In the data rows, the value 500 means zero.
Here are some points:
[314 326 327 400 479 555 230 528 653 506 479 571 569 476 465 366 587 456 471
 559 776 526 696 344 334 310 204 414 452 436 495 468]
[494 502 457 497 496 527 574 541 521 509 226 592 415 619 606 475 443 623 450
 504 585 530 534 615 446 308 259 348 353 280 268 327]
[684 497 547 377 423 424 547 430 447 746 584 467 577 388 625 709 589 678 439
 458 368 104 320 337 676 627 620 771 755 750 677 599]
[447 600 538 405 445 303 323 185 587 420 540 578 643 395 407 449 508 479 596
 531 299 354 114 381 295 258 424 597 696 747 878 734]
[461 352 601 668 571 628 705 616 472 427 317 610 448 557 594 404 567 556 465
 598 543 745 600 554 625 499 653 502 432 425 312 427]
[517 511 471 626 870 484 639 694 648 617 350 634 427 591 511 512 600 631 722
 607 570 593 528 703 527 626 600 494 410 295 159 234]
[491 491 633 485 425 498 498 571 506 497 503 412 618 644 428 411 553 602 604
 777 568 566 377 504 386 205 321 259 269 531 469 671]
[510 513 558 582 566 535 531 400 469 489 454 577 506 548 660 531 480 490 473
 549 707 536 619 634 594 634 453 338 326 303 194 312]
[717 381 668 552 563 411 374 539 418 378 603 659 598 524 420 326 416 540 742
 657 626 481 678 420 228 353 207 234 383 373 466 494]
[293 476 463 528 609 507 478 482 429 573 462 388 484 356 464 413 657 575 545
 620 568 589 699 592 572 599 608 435 590 390 369 534]
[628 599 669 769 577 668 542 509 422 498 610 407 501 725 529 524 494 586 403
 524 575 730 739 467 414 462 176 344 238 286 608 458]
[613 399 546 568 467 533 371 461 426 589 519 520 579 384 542 458 668 625 688
 660 483 225 286 457 370 495 550 600 641 607 610 552]
[747 457 589 524 348 509 524 320 358 381 524 613 494 624 376 460 579 725 621
 519 537 337 159 220 172 494 472 594 619 877 599 780]
[682 506 480 584 587 478 516 496 334 441 583 617 655 510 628 544 455 556 601
 538 490 423 301 138 388 296 515 612 684 432 728 628]
[492 418 425 471 602 393 539 428 466 490 435 612 539 584 480 441 452 634 595
 669 620 573 492 508 401 462 356 331 433 523 559 438]
[462 618 632 552 810 637 572 739 551 433 439 432 487 373 530 719 515 672 564
 731 493 547 645 551 593 579 622 453 673 277 241  72]
[411 505 388 447 535 445 391 629 611 356 452 452 375 615 595 519 579 541 419
 249 355 240 388 482 567 709 748 773 690 560 541 548]
[409 622 563 528 482 512 614 577 556 363 533 454 631 586 624 488 390 479 521
 506 689 664 575 722 446 480 241 260 297 409 380 473]
[577 546 469 444 522 522 390 405 379 546 478 591 483 383 445 474 363 530 547
 589 347 522 267 365 486 573 598 705 707 528 621 589]
[464 461 598 468 610 409 503 468 529 551 512 500 500 593 375 443 453 636 491
 502 595 541 518 294 252 360 434 167 340 408 614 451]
[551 568 491 480 590 547 589 631 502 346 583 411 513 614 418 646 447 474 536
 647 686 586 808 597 365 326 314 196  39 300 264 546]
[669 705 455 681 646 609 558 449 536 400 420 709 549 668 621 584 461 560 575
 523 665 723 757 480 277 345 154 280 236 279 450 517]
[612 387 481 305 468 371 515 464 502 363 573 418 512 366 399 320 448 480 526
 482 502 284 258 313 241 596 447 518 677 783 705 785]
[420 399 426 417 505 512 583 661 684 677 554 480 576 494 592 524 670 544 566
 677 532 341 544 636 612 577 535 476 612 552 366 378]
[487 498 618 538 437 422 552 421 368 589 650 510 621 506 485 368 546 386 582
 591 546 398 530 326 303 431 434 538 709 642 519 815]
[429 591 634 707 514 573 698 642 591 507 354 372 496 522 456 710 713 548 479
 560 470 567 671 607 534 478 301 212 191 226 280 327]
[322 392 354 418 367 485 527 414 544 620 613 537 526 516 575 399 300 359 433
 626 668 726 802 766 692 748 337 478 555 413 615 411]
[211 120 365 520 550 651 742 718 617 617 476 503 384 619 734 584 422 460 514
 505 692 499 592 681 568 561 388 584 563 495 505 501]
[699 674 670 503 505 430 499 307 509 457 568 561 449 626 448 351 396 586 551
 536 680 550 425 354 261 197 224 380 485 530 514 735]
[529 467 438 486 647 419 460 341 488 553 512 404 713 442 600 583 575 438 483
 512 577 617 655 563 608 391 257 356 338 194 444 431]
[525 613 575 333 563 489 635 581 486 501 306 647 633 584 376 572 518 402 572
 566 554 618 673 539 284 178 316 221 296 572 532 497]
[487 593 720 496 508 513 330 677 453 577 508 578 661 565 531 413 409 594 621
 623 613 503 355 486 218 210 313 483 449 635 510 683]
[363 570 467 413 532 403 434 364 325 484 630 542 436 463 471 594 835 444 486
 260 312 316 367 458 498 497 744 659 678 632 569 552]
[564 479 471 536 348 503 390 532 483 459 451 499 673 515 388 462 433 574 377
 643 528 362 422 295 259 193 344 368 438 635 882 405]
[382 583 479 560 420 522 433 436 583 563 446 464 452 266 406 647 529 645 468
 451 533 358 420 544 535 493 561 609 644 474 706 614]
[495 496 600 524 380 406 323 521 682 452 550 472 472 537 647 578 500 339   0
 102 173 336 539 632 841 933 755 850 805 514 488 444]
[425 366 608 606 442 414 495 357 542 615 470 488 468 391 349 463 479 414 576
 528 495 464 453 334 282 294 258 304 392 525 554 451]
[516 542 440 479 545 542 438 672 398 420 563 631 488 300 727 406 410 527 581
 745 486 492 372 187 330 321 244 543 724 709 664 634]
[676 519 576 607 470 479 333 536 326 440 368 558 374 568 424 392 524 527 772
 602 683 636 459 339 168 275 233 518 498 528 724 805]
[650 637 483 579 754 637 560 439 532 347 405 690 547 628 565 486 523 572 359
 602 580 633 688 609 543 429 374 199 232 395 318 440]
[518 549 560 503 442 522 476 338 482 604 421 500 484 507 517 274 507 546 712
 775 553 449 599 369 433 430 629 481 590 662 750 710]
[621 580 507 479 414 614 430 481 639 364 488 309 482 454 378 368 399 523 585
 563 486 456 307 296 397 404 428 435 743 490 724 704]
[546 527 390 607 422 480 486 564 255 690 572 554 539 442 454 437 389 609 525
 365 394 497 464 619 480 652 692 679 567 727 541 526]
[378 401 494 359 330 496 484 553 563 572 433 499 481 435 520 475 455 454 400
 308 276 375 487 324 636 661 695 771 687 649 477 519]
[527 417 349 605 534 557 314 360 525 567 611 555 476 620 467 433 538 835 389
 416 426 493 261 455 495 503 522 699 707 620 661 425]
Here are 10 more points, each followed by its number:
[564 291 607 329 197 376 511 441 606 567 476 367 429 505 495 623 597 509 318
 340 238 503 531 736 615 641 723 717 542 432 477 382] 0
[690 337 234 307 552 419 436 448 666 554 464 521 367 517 483 699 641 431 451
 131 174 316 408 508 710 615 897 753 781 589 593 416] 1
[402 405 491 379 137 412 442 702 309 454 380 393 428 380 575 501 161 105 266
  59 341 557 841 877 999 783 921 799 581 457 374 479] 2
[670 502 626 523 553 468 311 472 575 544 550 604 557 577 541 409 549 602 531
 601 587 437 430 308 275 315 491 430 534 677 661 776] 3
[386 527 529 251 592 439 257 534 424 625 494 396 412 615 548 641 430 439 633
 292 371 307 324 461 476 760 809 711 792 565 529 586] 4
[204 283 258 522 544 598 628 670 634 671 699 571 647 628 462 371 442 611 329
 424 552 677 797 644 709 666 625 470 621 435 492 390] 5
[504 612 283 464 371 376 455 514 380 411 643 461 543 448 329 444 425 503 591
 520 569 470 446 410 576 541 427 456 552 537 650 638] 6
[628 536 585 609 590 469 537 529 349 384 484 677 542 501 684 454 425 525 711
 607 306 441 217 278 209 183 503 362 528 828 758 877] 7
[610 553 512 298 473 571 533 522 528 421 570 578 381 390 507 522 476 530 624
 729 463 613 282 377 267 470 633 656 672 653 577 722] 8
[463 509 425 241 436 138 582 577 596 779 460 458 352 449 611 757 662 435 152
 188 233 232 353 340 602 701 651 944 880 832 820 728] 9
Which of these numbered points is nearest to each point below by angle, seen from the average point of the first points? Its number follows each.
[279 508 406 649 777 589 621 591 463 595 649 459 462 577 584 407 560 526 640
 817 505 677 539 590 431 527 494 349 471 380 446 440] > 5
[431 541 598 424 567 328 409 426 571 469 507 555 570 581 316 556 441 470 615
 613 460 381 311 421 464 624 609 472 609 556 537 579] > 4
[489 362 206 201 327 473 562 626 469 527 420 390 557 536 557 283 123 115 146
 111 379 705 901 946 961 709 767 634 552 471 377 368] > 2
[584 489 464 404 339 565 418 477 530 407 511 570 355 500 410 408 583 561 704
 721 469 408 312 109 295 483 574 636 628 545 675 790] > 8
[494 613 563 338 444 566 317 507 421 462 416 479 440 514 475 488 537 401 510
 481 432 286 407 506 433 639 755 583 603 647 506 505] > 4
[512 704 472 483 500 633 443 557 459 454 656 458 180 520 450 574 474 546 431
 478 718 584 438 433 325 279 103 391 308 333 555 511] > 6
[404 368 474 661 524 597 571 557 641 573 320 475 635 556 495 681 415 800 310
 681 598 693 598 620 743 445 322 345 414 347 342 268] > 5
[512 540 498 388 471 483 418 559 559 403 635 508 506 547 594 589 547 486 656
 561 419 584 369 255 356 437 508 577 463 538 522 730] > 8
[460 618 269 427 575 630 572 367 491 436 583 487 545 418 527 475 442 552 512
 621 588 731 261 303 258 244 357 584 496 454 573 444] > 8
[580 699 748 499 304 581 441 335 506 468 538 534 552 459 416 486 535 571 571
 526 365 291 265 422 363 691 769 805 667 715 768 428] > 4
[621 489 473 642 483 554 482 513 633 491 542 579 434 445 419 424 572 366 565
 692 613 507 339 355 345 514 531 434 663 479 608 500] > 8
[626 436 391 591 571 361 514 386 454 588 452 641 448 461 471 523 481 412 634
 277 370 335 363 392 449 427 691 690 688 565 643 522] > 1
[384 276 523 462 378 431 476 587 593 598 533 493 444 484 502 598 450 550 460
 451 411 385 550 587 570 591 545 556 579 448 411 476] > 0
[631 575 581 270 511 554 441 499 588 659 642 638 455 433 497 466 556 435 184
 123 178 267 275 547 723 701 999 754 768 668 596 347] > 1
[511 564 495 525 354 452 449 535 530 644 535 459 433 305 455 699 606 516 617
 192 272 203 121 213 428 527 777 821 788 730 839 668] > 9
[501 638 435 364 364 344 443 500 639 550 608 382 404 374 406 574 673 407 444
 270 170  97 152 357 594 602 740 821 909 756 671 608] > 9
[274 316 455 542 611 554 615 546 478 711 692 593 542 447 428 624 473 445 678
 589 520 699 590 456 551 818 464 526 537 398 346 275] > 5
[457 560 583 509 575 500 581 462 570 361 468 430 436 467 269 506 493 603 470
 636 438 589 585 671 518 716 635 483 386 248 135 100] > 0
[500 288 318 461 242 400 337 415 607 574 358 373 449 667 693 753 394 104  44
   0   0 119 560 723 948 850 999 819 733 724 670 481] > 1
[630 535 416 356 411 472 352 596 601 531 569 386 632 485 340 532 587 554 659
 406 505 454 282 526 410 575 590 533 583 545 612 604] > 4
[568 467 284 522 440 436 472 362 480 535 553 438 452 500 499 488 646 643 688
 328 449 499 198 421 554 497 498 726 568 863 515 493] > 1
[603 659 500 488 452 479 372 453 470 550 614 542 516 395 473 603 699 586 444
 508 246 196 357 446 564 687 773 717 715 554 671 581] > 1
[594 685 517 432 561 276 407 482 435 441 594 423 352 546 382 473 552 610 711
 579 379 381 249 304 273 427 578 563 699 629 678 680] > 8
[650 410 442 316 334 440 558 514 539 219 510 513 549 452 453 282   9  97 364
 331 673 778 951 939 869 674 721 631 462 433 391 349] > 2
[525 548 545 510 540 461 430 467 331 611 489 489 598 522 438 542 675 543 613
 427 405 173 246 342 441 564 710 725 588 771 732 450] > 4
[559 551 450 403 460 388 439 448 463 544 522 575 489 352 307 411 492 572 630
 632 525 347 373 515 183 505 408 452 539 663 538 592] > 8
[498 561 595 444 402 625 478 434 529 438 527 432 426 478 403 622 603 458 606
 496 574 385 427 498 564 494 410 471 712 583 528 770] > 4
[471 538 543 677 618 507 695 705 399 574 433 576 480 526 646 531 344 497 621
 481 662 536 511 347 312 333 331 449 433 791 528 586] > 7
[426 670 413 477 399 497 453 386 474 474 467 600 470 577 486 461 448 401 388
 483 723 597 599 460 350 414 268 226 504 456 324 623] > 6
[525 543 581 447 300 380 338 519 541 486 483 497 361 500 583 656 544 542 317
 273 386 345 505 619 732 712 571 701 586 649 535 501] > 0
[467 455 805 564 475 662 472 564 570 389 422 407 381 505 641 510 707 607 494
 631 589 646 614 656 455 427 341 279 234 145  61 292] > 0
[592 299 325 524 527 468 502 650 420 426 380 401 497 638 552 430  96 107 125
 239 497 708 798 938 814 755 606 639 593 447 373 272] > 2
[658 328 419 376 455 380 390 555 372 517 656 451 426 518 383 527 549 663 596
 362 352 123 402 342 490 601 649 670 537 773 646 581] > 1
[494 464 472 526 492 460 458 533 464 439 424 552 485 253 564 397 528 524 539
 561 374 374 358 582 459 594 599 480 566 395 711 566] > 1
[649 523 460 621 398 437 359 470 349 519 594 498 439 575 503 641 561 593 472
 319 274 255  79 495 523 616 750 661 748 643 692 763] > 4
[673 623 405 668 682 407 551 528 561 496 373 726 359 435 569 392 483 665 544
 618 303 203  94 258 274 366 565 597 653 827 630 709] > 7
[669 642 462 482 426 464 405 304 505 653 570 523 528 480 369 536 656 589 602
 587 492 316 305 241 246 409 485 553 671 827 734 738] > 3
[520 414 383 383 401 406 399 439 490 553 494 476 416 477 420 580 403 644 506
 446 165 304 306 343 528 472 581 710 707 572 637 593] > 1
[374 258 464 346 411 562 480 521 406 556 366 495 601 588 652 280 279 209 244
 303 528 698 752 789 913 953 693 742 435 533 394 404] > 2
[439 366 348 504 314 353 429 468 606 521 514 576 506 286 351 591 546 518 442
 450 377 340 296 358 579 763 647 747 716 544 485 529] > 1
[436 485 452 576 396 624 684 519 524 562 525 502 637 579 506 325 518 444 476
 619 669 547 556 570 493 548 389 524 494 466 362 422] > 5
[410 489 375 479 412 369 504 535 605 439 644 615 511 555 617 390 524 505 433
 435 356 392 434 640 574 675 684 837 553 600 489 466] > 1
[616 678 486 687 493 416 302 436 482 507 715 574 469 332 358 435 589 659 425
 465 308 224 302 334 520 697 777 831 638 784 732 637] > 9
[598 345 509 588 535 410 378 348 458 294 358 521 579 435 435 460 680 680 668
 713 506 329 166 267 429 573 696 640 605 643 681 452] > 8
[445 545 633 488 613 363 426 498 430 532 673 498 474 462 485 394 626 510 831
 515 218 190 293 217 316 255 605 720 534 792 761 564] > 7
